In the data rows, the value 128 means zero.
Here are some points:
[140 133 147 176 105 119  89 134  95 101  96 127 139 106 106 101 152 137
 162 120 114 114 139 132 105 150 162 136 175 129 139 109 131 156 108 106
 138 103 126 111 117  87 148 161 119 138 134 150]
[106 139 119 130 141 122 128 133 132 126 113 121  60 109 144  69 115 121
 145 135 123 112 117 161  92 174 128 120 141 178 123 120 127 122  80 106
 165 175 171 139  99 135  93 132 148 133 146 152]
[243 127 108  84 102 121  67 128 134 141 100 171 124  80 200 151 141 153
 113  99 131  98 164  80 142 175 191 160  91 192 153  87 144 225 110 212
  74 125 118 196 133 148  63 163 141 123  96  92]
[123  95 107 111 116 124 114 153 129 112 158 128 107 145 146 118 128 126
 156 149 106 100  70 128 101  96 131 158 134 131 118 114 152 133  90 132
 172 145 155  80 113  96 116 120 143 104 157 153]
[133 121  96 113 104 137 115 112 132 129 112 157 181 116 139 154  64 101
  96 180  82 143 145  57 151 117 116 141  97  93 158 127  96 131 166 173
 135  61  91 130  74 132 129 166 170  78 155  81]
[205 118 109 101 108 106 110 114  78 158 124 195 100  74 168 122 132 115
  86 139  97 121 177  91 183  75 124 161  49 145 201 151  85 162 183 173
 111 115 145 163  77 142  77 213 177 105 147  45]
[139 120 137 129 106 131 111  97 109 110  89 124 160 121 161 146 151 138
 107 125  96 145  97 101  83 166  92 135  92 107 122 132 133 157  94 117
 130 104 158 109 140 113 150 127 129 145 129 160]
[ 76 103 148 128 168 151 130  93 103 140 112 117  66 150 164 117 130 105
 123  88 106 138 104 128 134 133 128  56 127 117  95 121 157 139  82  68
 126 136 135  85 147 157  82 100 109 103 145 128]
[101 141  78 106 120 125 135 122 158 145 188 104  81 133 119 128 132  72
 158 101 200 124 132 117 136  76 158 123 187 188 136  73 151 123  75 164
 146 160 129 174 138 123  67 161 166 118 129 125]
[197 132  89 152  92 147  40 109  76 114  92 191 138 114 241  87 175 146
 141 141  94 132 175  96 133 110 156 157 102 146 131  90 106 210 111 187
 111 104 152 157 103 101  62 203 151 182 129 157]
[187 114  79  88 128 123  90 106  93 157 145 165 138 111 141 156 160 122
 126 116  54 124 142 147 116  81 105 128  93 107 171 125 132 181 114 193
  91 171 102 164 126  77  66 152 139 123 143  99]
[ 48 153  82 103 111 115 150 169 128 171 171  88 126 133  93 123  84 119
 129 179 173 131  81 176  78 110 127 107 204 198  79  83 181 106  65 108
 175 170 156 155 134 118 124  70 132 101 115 121]
[139 150  96 112  95 124 102 113  99 110 116 150 140 142 201 164 174 166
 145 128  89 147 113 153  74  94  85 134 115 101 103  98 131 192  92  89
 130  95 119 113 147  86 100 139 115 169 100 198]
[201 143 161 158  84 148  80 118  76 131  93 155  98 114 228 110 135 139
 108 143  98 111 169 100 147 138 141 164  91 183 164 123  93 188 188 167
 115 121 148 139 100 160  60 161 107 174 126  81]
[132 125 125 139 138 128 138  77 117 147 109 155 148 126 115 116 134 111
 117 195 121 113 120 121 116  71  97  97  95  99 177 153 123 157 146 104
 160  99 169 106  87 103 114 139 180 177 122 113]
[135 104  92  74 121 136 104 128 146 135  94 135 155 106 145 153  51 107
 136 133  96 110 145  70 190  43 115 142  37  77 158 178  70 145 212 198
  99  93 127 168 142 164 112 187 131  90 132  36]
[163 143 147 145  52 180 114 113  77 135 164 146 156 139 188 193 133 113
 120 132  81 125 109  81  45 151 134 128 134  96 108 107 142 194 101 176
 118  95 126 131 109  72 102 139 117  97 146 146]
[ 77  96  86 114 135 122 168 160 116 118 182 109 117 112  44 126 115 104
 160 131 116 121 104 122 115 137 129 119 187 137 103 160 162  66  83 106
 168 127 138 126 129 153 161  97 177 124 133 106]
[101 154 160 163 157 111 194 138 114 124 166 121 205 145  48 137 126 137
 120 149 131 148 128 164 148  88  98 137 144 111 153 196 116  41 185  82
 105 111 126 123 198 148 168  89  91 181 121 152]
[ 46  81 145  97 188 104 145 126 163 115 144 128 141 180  42 142 113 145
 120 160 181 142  98 191 153  50 165  99 151 113 152 167 115  64 154  86
 154 149 124 144 166 173 160  96 126 135  75 142]
[ 53 113 180 146 161 112 216 124 170 110 166  84 148 178  38 198 134 137
 105 151 117 164  38 158  84 151  74 155 169  78  99 165 130  53 152  56
 173 118  94  91 179 150 210  67 118  99 130 143]
[242 134 104 111 106 143 113  88  72 123  62 174 104 135 223 170 169 103
 120 162  64 165  93 106 100  82  78 107  79 130 189 124 122 255 179 190
 125  84 127 119 104 104  71 152 128 144 131 117]
[103 161 116 120 124 111 129 124 142 106 120 161 131 108 108 141 131 145
 152 107 101 131 141 162 134 115 135 137 122 145 157 105 169 103 129 111
 137 121 121 122 123 104 151 145  99  76 134 143]
[143 132 119 125 136 126 114 155 137 138 149 121  98 111 152 123 133 120
 136 104 129  98 106 151 127 137 151 112 139 159 136 118 116 138 111 130
 119  95 123 138 137 126  97 106 114 128 109 129]
[123 116 137 121 111  99 153 145 137 130 156 127 147 113 100 113 137 138
 125 128 142 137 150 114 104 199  81 142 133 114 129 193 116  37 123  86
 161  99 106  87 116 121 188  90 177 145 125 178]
[114 116 125 114 159 118 150 125 116 120 169 108  91 139 133 114  99 114
 195 132 107 138 189 111  97 115 116  89 144 114 138 126 135 131  72  90
 135 135 124  80 163 142  99 155 169 116 124 151]
[ 17 116 149  46 236  97 189 170 188 163 209  80 123 157   0 166  79 149
  97 143 175  70  73 219 135  70 111  33 180 129  95 226  86  83 158  25
 187  69  71 100 193 194 178  94 129  84 123 125]
[103  98 116 183 152 137 185 105 109  70  73 161 152 169 108 107 105  69
  84 126 146 132 142  59 214 113  98 165  82  80 191 214  60 109 231 105
 121 108 110 111  90 145 177 140 196 108 127  70]
[ 88 125 130 100 171 120 155  98  81 153  95 120 113 131 107 140 132  98
 123 127 104 134 124 170  67  86  69  94 112 139 127 119 139 121  77  82
 126 109 131  98 135 113 113 124  85 136 115 166]
[122 166 174 174 140 128 115 107 115 108 129 110 115 158 163 128 163 170
  96 110 137 153 144 158 127 144 164 115 157 145 103 117 129 122 125  97
 115 187 116 129 163 149 102 138  57 139 114 126]
[146 101 157 127 154 120 202  67 112 169 140 116 161 184  82 194 137 113
  89 171 123 142  72 176  87 122  78 116 158  81 146 123 122 100 196  96
 172  92  97 112 118 103 185  45 153 157 108 170]
[ 60 123 111 111 148 126 141 103 149 133 116 135 151 130 111 128 117 167
 156 129 134 109  85 110 122 114 126 140 158  79  62 181 124 138  47 104
 117 161 171  95 126 119 115 132  89  71 123 135]
[167 145 126 125 126 149 110 141 138 144 168 147 115 132 167 123 143 131
 173  95 142 134 120  69 139 190 146 141 189 173  95 106 136 182  99 174
 149 178 161 152 123  97  84 143 140  80 169 104]
[162 146 109 106 149 134 122 155 127  87 149 126 136  78 156 162 149 142
 132 136 107  97 134 144 126 129 195  90 151 158  77  97 148 115  60 163
 109 118 148 142 170 118  73 142  88 137 111 132]
[ 74 119 123 136 139 152 164 164 109 130  92 137 157 156  75  80 115 118
 107 157 129 122 125 116 183 123  59  67  98  99 107 161  40  98 169 123
 144  93 129  86  71 143  95 124 176 130 152  64]
[ 45 107 153 115 137 102 137 172 189  98 161  60 129 124  41  97 152 146
 150 148 159 111 135 224 140 158 156 137 217 177 115 147 126  65  84  90
 156 155 153 146 163 171 179  62 101 174 118 142]
[131 161 168 111 123 131 206 104 174 131 139 150 119  87  63 148  78  58
 116 194 153 115  93 138 122 144 100 105 134 114  58 127 107 101 196  87
 138 117 158 114 172 153 179 124 129 119 109 126]
[109  88  92 147 118 170 125 131 111 116 116 172 122 112 180 145 101  71
  99 142 120 134 155  37 167 136  91 183   9  39 130 147  72 132 153 170
 104  94 131  79  59  86 171 182 155  99 158  83]
[121 144 163 159 158 110 168 132 145 132 171 120 130 162  62 122 128 136
 105 121 135 141 106 200 100  97 113  57 178 119 124 125 147 107 127  62
 139 148 101 124 161 136 161  50 110 170 126 165]
[113  88 152 117 101 100 133 121 128  97 181  86 119 145  99 120 132 134
 131  90 144 113 151 127 145 163 188 144 180 164  99 113 159  61 103 119
 150 153 126 113 123 147 174  90 120  86  97 159]
[176 163 117 143  95 149  79 141 157 133 100 156 127 118 183 100 164 123
 111 142  91  92 188  99 156 139 119 139 105 131 174 116 125 200 147 183
 105  87 135 154 131 119  95 136  97 206 124  98]
[155 165 165  86 135  89 110 151 150 145 112  98 106  90 167 116 153 159
 133 105 101 119 153 166 108 145 178 113 171 161 115  75 155 160  65 164
 102 131 107 135 175 144  87 119  69 145  98 159]
[129 143 166 103 141 102 177 168 184 157 186  77 130 124  32  92  90 147
  98 113 145  91 116 179 135 147 133 107 146 143 137 140 152  48 158  98
 132 136  95 132 159 177 193  84 119 141 124 112]
[196 144 100 164  88 182  99  91  88  74  44 156 132 133 236  73 183  91
  73 137 113  82 153  97 115 173 133 155  92 121 188  81 104 224 153 152
  87  88 168 127  28 150  73 196 132 150 162 116]
[173 130  94 124 134 147 100 114 103 140 119 156 146 116 169 116 138 107
  92 111  62 119 129  89 124  92 109 120 119 102 160 118 106 203 153 171
 113 100 175 144 105 122  50 187 135 123 126 119]
[122 123 139 156 136 163 136 108  51  91  76 136 119  84 137  96 171 116
 139 108 113 135 120 114 147 127  63 131  80 140 162 146 110 184 106  86
 123 153 168  92  97 159 100 172  84 185 143 110]
[121 134 161 110 162  68 161 150 162 127 138 138 150  70  87 106 161 155
 144  78 147 116 140 166 134 177 112  92 149  96 137 197 105  72 155 132
 143 128 124 164 203 182 174  98 136 113 116 145]
10 more points follow, each with its number after it:
[140  99 194 130  99  76 130 185 190  79 141  39 135  77  99 102 139 157
 111  67 110 129 167 158 142 211 158 135 177 141 158 116 118 110 126 143
 113 169 122 167 161 165 160 101 117 153 141 187] 0
[ 86 120 109 156 150 115 141  81 134 115  99 169  92 124 149 142 144 142
 111 104 136 145 165 100 116 158 139 131 118 101 140 106 128 147 125 140
 132 150 134 126 136 122 118 165 156 101 155 115] 1
[ 57 127 123 140 176 120  98 135 118 149 146  71  90 114 138 153 110 145
 169 148 115 154  88 176  70 104 134  82 184 151  65  97 189 102  58  61
 129 181 138  98 131 111  87  75 102 135 122 163] 2
[ 82 111 128 116 150 142 150 166 122 120 163  89 108 166 119  99 101 147
 136 107 157 146 150 152 168  94 168 149 201 143 109 154  92 122 116 123
 113 196 159 147 160 131 126 100 126 114 129  87] 3
[157 211 183 160  68  96  87 148   0  85  45 206 152 110 208 131 130 158
  83 180  63 160 103 166 138 108 128 176  31 137 115 203 103 104 182  74
  80 101 110 136 116 140 123  90  47 130  68 134] 4
[122 147 183 122 154 107 157 151 174 114 146 103 152 146  79 133 109 168
 124  83 112 105 152 111 158 202 179 114 168 149 144 160 106  70 165 135
 113 130  86 108 169 156 189 108  91 110 145 128] 5
[ 71 138 107 168  95 120 175 137 120 109 180  80 167 106  40 120 164 142
 153  93 116 119 114 126 155 138 156 143 113 159 146 180 140  82 118 133
 131 112 170 137 175 143 123 131  86  80 127  66] 6
[118 130 137 149 131 120 176 126 175  90 142 118  73 154  59 131 110 151
 121  84 145 163 118 146 184 186 146 158 153 135 130 147 118  85 172 116
 146 149 108 140 131 123 189 117 129  87 109  75] 7
[126  81 129 182 164 135 135 101 132  71 113 121 125 133 162 101 109 142
 124 156 130 114 143 125 130 140 161 121 152 144 147 111 104 174 103 133
 120 169 165 111  78 139 102 150 138 124 139 116] 8
[140 143 141 123 152 129  98 125 134 120 132 130 126 183 162 123 176 154
 136 114 134 121 130 145  90 102 142  83 146 149 108  50 121 159  72  91
 108 141 156 107 145 112  96 146  94 143  94 165] 9
Which of these numbered points is nearest to each point below, looking only along the 6 directions in which the first points spread most? Its number follows each.
[140 138  92 121 160 121 113 135 122 167 101 181 133 161 125 181 114  94
 130 112  93 132 119 104 108 118  86 138 101  64 147 160 111 118 173 131
  98 108 143 112 119 116 108 149 166 108 113 139] > 1
[107 108 117 122 126 122 157 117 146  97 143 110 133 135  67  74 140 116
 109 117 186  99 104 134 144 196 118 152 148 138 136 154 103  88 160 121
 180 105 121 119 110 170 193  59 181 149 100 155] > 7
[ 67 103  84 180 163 118 152 153 131 126 201 147  77  94  72  80 131 163
 149 111 161 112 127 170 160  99 156 145 189 140  98 133 146 106  90 136
 123 213 210 150 161 138 114 124 141  77 154  98] > 3
[101 153  93 105 165 107 135 131 135 141 164 131 122 115 147 132  89 113
 131  94 139 123 141 133 149 165 171 118 184 198  95 117 148 145  78 177
 130 138 147 162 176 103  50  98 127 141 141  80] > 3
[ 16 141   7  69 217 183 121 120 105 196 142 135 105  98  97 176  74  53
 156 173 132 120  47 169  65   0  47  52  97  83  56 128 164 120   0  68
 186 155 141 101 154  82  29 134 163  89 127 174] > 2
[150 141 156 110 166 102 104  92 134 127 123 118 102 152 200 152 144 181
 127 136 104 141 117 168  96 146 158  72 184 135  96  80 142 175 103 124
 136 155 129 144 156 133  56 148 101 161  98 155] > 9
[ 98 134 121 106 132 117 129 174 108  93 143 133 132 123  98 119 133 141
 135 107 165 149 151 165 151 129 136 137 146 135 124 138 136 107 126 132
 142 146 133 149 140 118 174 126 126 104 140 149] > 6
[119 120 123 148 130 137 134  88 160 129 123 150 162 159 121 125 120 109
 136 106 113 130 120  68 135 102 129 145 121  79 124 135 122 129 146 159
 111  80 120 117  96 123 148 115 119  88 181 115] > 1
[119 130 178 104 134  89 169 152 183 178 184  93 143 149  62 140 119 138
 117 121 152 110 147 181 142 180 143 101 197 136 101 158 142  95 178  83
 149 133 113 183 184 165 187  85 123  98 128 169] > 5
[124 152 102 111 128 161 132 120 121 126 113 156 164 111 143 133  93 165
 131 147  86 131 122  89  74 108 103 103  93  61 125 134 103 133 164  82
 128  70 129 108 105 121 106 157 139 114 146 131] > 1
[102 144  88 105 150 125 154 134 149 140 131 184 151 144  88 102 114  73
 127 152 157 109 159 135 139 135  96 129 143 122  92 162 151  74 156 130
 165 154 198 140  99 155 161  97 170 126 134  99] > 6
[123 124 128  78 169  97 101 146 160 135 139  97 121  84 101 125  96 112
 132 137 186 117 144 178 155  91 165 135 144 166 100 141 156 116  95 171
 105 165 168 158 174 142 116 116 122 122 120 113] > 3
[149 141 183 148 130 121 144 106 129 120 126 154  83 190 180 125 178 196
 146 107 110 147 162 151  95 123 192 136 183 131  76  81 154 147  92 112
  90 186 157 136 183 110  77 142  90 148 111 168] > 9
[ 91 112  83 120 162 107 121 142 113 134 178 101 101 122  90  93 132 101
 146 149 153  95 121 157 162  78 121 125 117 113  95 146 137  94  75 114
 176 137 177 120 148 153 136  77 150 117 122 122] > 3
[ 37 102 107 137 119 136 141 145 136 101 121  99 137 117 115 131  89 135
 152 108 103 159  92  80 114 139 182 124 132 110  90 144 117  83 139 102
 149 136 112 125 131 111 149 161 114  84 152 102] > 6
[ 82 107 103  99 137 125  82 171 119 103 122  94 105  64 129  74 126 121
 161 111 109 139 161 123 161 141 124 129 141 116 129 122 138 106  77 111
 154 175 129  74 125 125 152 145 153 164 156 147] > 8
[ 51  97 124 124 134 113 133 160 129 103 149  95 135 137 107  93  87 106
 124 142 147 134 161 130 181 127 180 131 166 177  72 172 126  67  77 133
 158 172 166 139 150 130 115 131 133 135 154 146] > 3
[119 141 125 180  99 156 174 119 116  88 110  87 157 105  81  70 155  95
  86  86 126 123 151  62 220 240 164 193  88 145 157 161  66 109 144 123
 119 139 106  99 150 152 219 109 125 105 173  48] > 7
[104  75 179 147 172 106 195 137 174 110 162  62 147 159  59 121 137 141
 120 116 163 131 122 137 121 193 109 120 216 124 145 124 128  86 168  73
 139 148 103 129 152 135 195  72 115 160 123 168] > 5
[ 93  68 110 132  87 138 120  66  99 113  68 126 159 117  88 210 101  65
  93 130 160 147 106 142 153 122  95 141  74 139 119 167 164 149 140 100
 108 117  67  62 107  86 144 155 151 120  88 185] > 1
[ 76 171 183 134 205 115 197 102 131 116 142 125 106 221  82 183 148 131
 124 109 150 143  70 174  63 114 100  87 160  78 139 120 107 125 144  25
 114 104 126  84 153 155 129 106 114  78 118 184] > 2
[255  81 157 138  83 143  90 121 109 111  71 226 143 171 204 116 199 164
 153  83 110 128 160 102 132 114 131 167  69 108 225  99  98 176 158 203
  65 104 118  97 131  99 109 221 118 186 150 144] > 4
[104 118  75 155  87 168 112 109 101 106 109  97  94  74 167  50 114 102
 136 116 123 146 131 126 145 133 157 142 135 167 123  96 113 147  77 138
 111 151 143  91  93 121  95 136 135 133 139  92] > 8
[109  96 189 140 217 100 170 119 156 132 121 136 120 164  96 101 141 127
 130 107 135 152  82 229 134 116  72  89 182 135 129 116 163 104 115  88
 159 171 105  71 179 113 150  85 129 160  95 174] > 2
[196 138 159 112 190 104 120 132 144 141 155 150  75 129 139  86 201 146
 112 104  94 120 125 210 140 128 131 138 151 134 100 117 115 123 140 116
 134 147 145 159 171 118  88 133 138 178 109 199] > 9
[173 137 177 154  89 108  94 132 179 107 148  92 122  94 148  92 181 177
 146  79 138 129 202 159 142 196 240 176 154 187  97  93 128 141 154 142
  87 157 133 171 180 161 162 104  66 165 103 119] > 0
[241 180 211 149  65 147 113  41  83  42   0 124 115  80 230 205 255  83
 147 132 117 108 143 153  38 158 135  58  28 183 156  42 160 235 109 125
   0  38  95  82  87 141  80 186   0 162  47  76] > 4
[108 119 119 174 162 168 215 142 153 133 168  94 145 150  70 117 100 113
 122 116 175 159 121 134 188 132 132 118 134 109 123 187  91  62 167 115
 116 136 119 130 130 151 205 107 108  82 169  69] > 7
[147 137 113 143 165 161  94 135  64 100 100 120 110 113 160  50  93  91
 130 167 152 104 165 119 182 104 106 138 121 167 161 129  70 189 100 152
 128 135 141 114  83 160  99 150 143 172 167 120] > 8
[115  89 158 151 134 119 168 142 129  96  89  70 145 163  50 138 106  99
 133 115 145 128 105 112 103 158  71 141 149 122 152 216 120  71 186  70
 143  97 101 117 118 152 235  81 143 130 147 157] > 7
[230 156 114 156  82 131 110  98  91 119  64 189 177 115 206 171 154 115
 101 132  62 121 101 110 105 146  87 138  77 103 179  68 127 213 161 170
 108  33 146 130 108 108  86 164 107 141 130 129] > 4
[107  98 113 131 131 131 157 136  92  98 147 115 134 137  85 121 136  97
 144 137 191 137 100 148 149 112 153 108 152 111 105 114 124  49  79 120
 165 136 122 145 126 119 165  98 179 117 133 182] > 6
[122  95 162 159 109  71 170 131 149 115 125 114 121 148  61 122 132 157
 104 124 158 160 135 153 167 127 135 144 154 107 185 196 114  73 207  88
 144 105  77 133 168 147 200  68 130 204 112 155] > 5
[158 130 137 133 171 136  82 111 147 145  91 165 123 130 153 181 126  96
 139 145 106  86 141  88 109 139 139 158 115 147 124 108 133 135 112 141
 140 139 113 102  67 118 140 162 145 105 113 138] > 1
[119 144 133 125  95 108  74 129 148  98 151 136 117 121 165  91 144 139
 121 114 159 138 159  97 176 163 196 159 138 156 100 124 149 118  49 131
  90 149 138 157 134 149 110 144  91 115 123 115] > 8
[162 160 111 131 172 120  96 112  78 162 134 154 136 136 157 168 165 164
 115 132  84 112 118 157  68 114  64 101 120  92 112  99 142 131  76 107
 144 117 133 159 127  88 101 116 154 181 116 190] > 9
[107 137 128 145 119 146  84 128 140  98  84 114 137 119 146  74 123 126
 138 135 133 124 163 123 109 123 160 133 107 162 172  90 128 135  93 119
  76 115 108  89 133 135 105 152  99 120 150 159] > 8
[143  71 104 150 142 116 183  68 182 143  91 111  97 129  83 168 141 115
 206 122 108 129 151  98 138 145  94  99 121  90 153 110 109 133 133 123
 159 102 167 116 117  90 154 142 164 144 169 142] > 1
[140 118 108 110 148  92  96 131 171 127 155 105  86 126 150 114 146 154
 146  73 140 147 175 130 137 140 210 147 162 172  84  71 149 135  92 159
 130 171 124 157 136 127  89 139  89  87 117 116] > 3
[111 108 122 119 187 161  94 127 168 168 168  90  79 147 129  94  74 139
  86 143 104 138  71 212  98  98 116  65 222 127 109  68 162 169 106 121
 185 193  78 145 123 135  78  38 140 204 170 166] > 2
[ 83 137 145  99 172 109 116 105 134 119 162  85 118 125 148 160 148 173
 164 112 116 167 137 161  66 114 161 129 157 134  68  93 166 128  46 140
 141 150 140 118 156  96  94 141 124  83  73 194] > 2
[157 173 135 138 116 154  92 164 154 127 203 148  84  76 218  81 139 150
 170  97 135 137 158 125 172 171 149 144 181 147 141 137 137 168 106 192
  99 146 122 165 159 159  90 138  95 195 159  95] > 8
[123 125 137 157 132 122 110  96 157  68  72  78 139 165 103 104 133 131
 110 138 147 142 106 214  87 172  96  83 205 127 123  86 145  95  55  68
 134 163  64  72 116 145 163 114 100 168 122 204] > 2
[106  80 119 132 157 163 213 151 141  85 157  92 191 184  50 111 101 100
 108 135 169 147 103 118  95 134  79 140 153 119 158 138 136  80 196  79
 150  92  74 120 114 132 198 101 183 141 150 115] > 7
[189 138 112 118  96 137  69 118 139 168 128 152 113 118 155 130 140 150
 105 129 102 115 106 174 137 103 122 112 180 135 124  62 163 189 118 154
 132 135 136 171 134 130  93 123 101 168 136 123] > 9
[114 121 154 131  97 112 109 142 151 113 159 121 132 124 111  62 105 196
 116  86 162 131 171 125 184 206 205 143 179 166 145 128  80 137 136 123
 142 165 119 146 120 164 190 125 115 154 138 134] > 0
[ 80  90  76 130 123 137  64 189 115 170  73 154 138 131  97  97  81 116
 107 170  96 131 132  53 155 120 117 139 123 113 138 150 129 138 156 211
 153 133 144 104 122 107 181 112 157 133 131 106] > 1
[117 126 154 119 141  69 144 163 191 175 154 103 110 114  93 121  81 128
 139 120 152 134 133 146 161 111 156 117 167 184  60 114 159  64 107 130
 125 148 161 127 179 165 142  91  89 135 120 106] > 3
[152 123 103 121 122 133  90 197 183 142  90 129 152 144 145 160 124 123
 112 106 132 109 138  58  89 175 129 133 157 125  76  78 161 156 108 195
 125 107  82 117  95  89  91 134 145 125 157 192] > 1
[ 82 110 124 158  98 105 103 180 104 125 156  68  59  85 107 136 113 126
 122 145 141 152 147 142  99 138 155  93 146 150  96 103 189 162  32 122
 168 155 138 109 135 164 145 125 125 154 121 174] > 2
[114 164 127 130 147 106 124  98 117  94  55 165  99 108 120 184 179  98
 139 122 134 127  91 151  51 160 111  94  91 142 113  94 199 122  94  91
 115  62 128  92 148 152 153 118 102 117  51 154] > 9
[ 66  88  69 127 149 127 149 145 154 121 140  98 123 129  78 145  98  80
 107 125 158 124 122 116 162 116 125 145 144 129 101 158 134  92 127 146
 165 143 139 117 117 116 159  96 166 119 135  97] > 6
[124 128 133 122 169 113 101 137 180 145 150  95  86 124 112 120  86 154
 158 117 158 128 146 110 188 117 178 146 147 123 119 122 113 104 120 146
 133 201 150 161 135 130 121 101 114 136 149 105] > 3
[ 77  93 135 141 144 124 182 109 134  96 105 135 138 181  65 116  84  93
 110 122 189 131 131  77 149 118 123 136 119 105 105 200 101  73 184  70
 144 118 131  79 112 139 193  96 167  84 143 108] > 7
[230 166 199 117  94 130 124 120  74 150 101 149 116 119 175 166 190 112
 124  87  68 114 153 137  72 168 137 150 107  87 172  98 151 146 160 165
  67  70 132 107 122 100  95 161 102 138 150 139] > 4
[132 117  92 142 124 130 122 134 134 140 159 141 133 124 169  78 138 154
 140  96 130 123 163 100 176 126 156 119 135 148 159 150 111 166 130 134
 140 146 159 136 109 145 113 124 131 175 168 109] > 8
[175 166 109 130 147 130  95 122 121 170 124 175 141 138 170 175 119 132
 111 151 120 104 155  95 141  95 114 149  76 126 125 139  99 155 165 202
  89 139 138 181 136  83  87 184 120  97 111 108] > 1
[ 73  75 128 153 144 111 135 133 161  99 134  90 101  89  44 102 120 136
 139 139 171 147 107 130 172 112 129 130 154 124 127 133 152 132 100 118
 158 181 113  73 113 178 126 125 107 118 136 124] > 3
[233 185 139 147  47 148  95  46  68 150  88 175 165 132 230 156 210 173
 124 125  52 145 137 120 101 119 186 138  83 105 129  48 116 190 170 137
  72  99 124 143 106  97  46 217 114 164 106 161] > 4
[  7  99 189 130 192 126 217 178 152 118 191  83 165 182   0  88  59 137
 108 129 197 153  56 173 122 144  95  70 224 136  98 193 106  10 154  25
 146 187 122 123 165 156 216   0 119 123 128 140] > 7
[188 114 123 136 151 129 117 120 132  93 149  98 151 123 147 134 193 135
 151  72 104 109 119 181 102 164 132 127 188 118 117  78 130 132 136  82
 158 143 110 112 197 128  95  67 101 187 122 191] > 9
[ 94 142  66 102  94 139 152 122 155 143 111  90 134  76  72 103  70 117
 154 118 136 141 141 109 163 116 139 144 132 119 113 119 151 114  99 137
 144 106 144 139  82 151 175 130 173  92 110 126] > 6
[ 79 134 119 129 156 141 150 176 165 159 143 136 141 127  49 154  55 106
 106  77 164 132  70  92 145 133 113 142 129  94  90 186 132  66 169 138
 138 134 115 116 155  96 195  81 175  84 152 104] > 7
[209 105 176 139  69 123 106 134 186 121 152  87 134 104 164 117 188 156
 136 121 103  82 176 156 144 234 203 190 120 165 158 141  95 129 185 182
 122 117 153 146 139 198 107 103  69 135 130  87] > 0
[224 173 145  99  98 120 101 121 123 173 147 172 138 157 177 150 204 177
 126 111 113 137 161 129 158  75 134 138  93  65 155 107  74 163 217 196
  78 108 155 145 171 140 113 167  93 149 132 127] > 4
[130 156 119 118 130 109 128 150 148 157 113 101  91 128 164  87 132 149
 136 132 126 100 130 103 153 150 149 142 130 147  96 112 100 136 112 163
 135 159 199 141 153 159 101 103  63 157  71 104] > 8
[ 76 114 133 142 133 146 157 129 125 144 113 127 119 125 140 101 124  93
 147 114 116 148 170 117 152 138 148 147 133 131  66 125 113 112  95  94
  96 137 176  81 134 133 113 154 116 108 150 107] > 8
[100 122 188 155 135 107 164 137 154 133 167  93 123 157  54 125 108 106
 148 112 164 155 130 208 125 218 121 103 207  94 123 173 124 100 180  63
 173 145  97 134 168 186 174  54 131 154 136 151] > 5
[ 91 131 106 114 133 163 200 158 147 156 151 146 102 126  23 119  55 116
 111 139 150 134  74  99 178 120 111 111 144 122 111 175 125  88 189 120
 166 143 106 114 104 152 242  64 165  90 137  46] > 7
[117 125 149 110 246 117 111 157 178  90 126 146  98 166 185 128 162 159
 130 169 109 149 114 234 149 152 120 137 168 132 168 131  83 169 137 141
  58 180 130 134 185 140  92 189 132 216 110 195] > 9
[161 121 155 101 125 132 176  96 125 183 161 115 118 184 104 181 129 132
 168 149 149 121  95 160  51 121  86  94 156 170 109  97 173 140  98 140
 122  96 141 137 115 115 100 140 100 162  82 123] > 9
[135 147 106 148 132 134 161 160 117 121 114 164 142 188 185 128 128 155
 100 156  99 132 108  82 154  66 118 143 112 111 111 149  72 151 146 117
 132 111 141 111 136 148 116 150 127  99 137 117] > 1
[109 141 143 117  97 126  89 141 141 113 149 100 124  64 131  95 161 168
 130  77  96 112 164 123 142 156 212 117 133 154 147  93 121 147  76 146
 105 178 122 136 125 131  91 139  83 101 133 113] > 8
[131 122 141 143 106 126 109 167 158 115 174 105 129 145 178  74 149 195
 119 101 127 148 175  99 168 162 231 176 183 152  85 126 114 123 124 194
 107 160 135 157 161 131  95 143 115 140 168 126] > 0
[133 123 198 121  96  94 162 165 167 120 122  55 154 121 103 107 119 137
 126  57 104 124 158 155 156 198 144 132 162 161 144 147 144  91 161  83
 148 112  89 111 173 167 193  53 103 145 152 137] > 5
[255 145 218 145   0 173 109  48 110  33  99  96  68 127 231  74 191 174
  82  13  95 113 162 127 111 235 115 129 116 205 195  29 107 251 166 156
  97 136 115 182 108 157  82 184  81 245 106 150] > 4
[ 57 132 166 129 187  82 184 143 193 163 204  74  97 182   1 129  97 148
 163 119 156 131  65 160 123 125 143  94 207 185 117 153 152  82 103  85
 187 152  47 138 192 205 130  33 117  84 115 141] > 3
[148 138 144 132  96 134 137  97 136  89 121 121 138 109 167  74 149 107
 136 149 149 133 157 129  95 169 113  94 107 151 203 117 124 135 144  87
 117 106 139 126 131 155 107 133 143 179 115 133] > 8
[113  60  91  89  83 138 220 106 177 137 125 135 225 110 189 199 139 172
 125 110 184  74 182 127 157 172  67  93 208 103 150  78 195 105  92  75
 165 155 118  84 145 228 132  13 126  85 152 153] > 6
[106 178 196 136 159 112 160 173 196 158 180  96 149 125 103 158 131 146
 164  95 132 122 143 144 134 152 218 141 183 154 105 138 113 130 122 104
 112 125 113  98 155 157 188  86  68 101 145  79] > 5
[179 147 191 168  81  78 190 139 117  36  88 100 124  93  95 135 198 132
  90 107 167 126 155  99 188 239 168 183 112 179 192 180 118  81 184 116
  85  62 113 109 130 197 206 139 108 133  77 102] > 5
[121 118 103  82 135 128 136 116 116 185 184 152 115 120 132 145 113  94
 123 133 152 137 133  84 138 112  98 140  76 123 151 125 130 161 126 147
 142 104 135 140 112 120 115 176 135  86 136  77] > 1
[180 139 148 149 130 123  99 155 179 116 135 117 103 150 171  65 157 177
 109  81 152  95 190 179 191 114 205 102 166 174 102  93 102 137 151 188
  71 170 117 147 197 157  82 111  89 144 141 112] > 0
[179 147  95 176 106 145  63  52  29  89  23 175 129 153 255 143 206 121
 113 149  76 141 157  91  70 131 137 121  34  88 147 111 139 218 112 132
  73  83 130  51  97  90 102 192 113 167 102 168] > 4
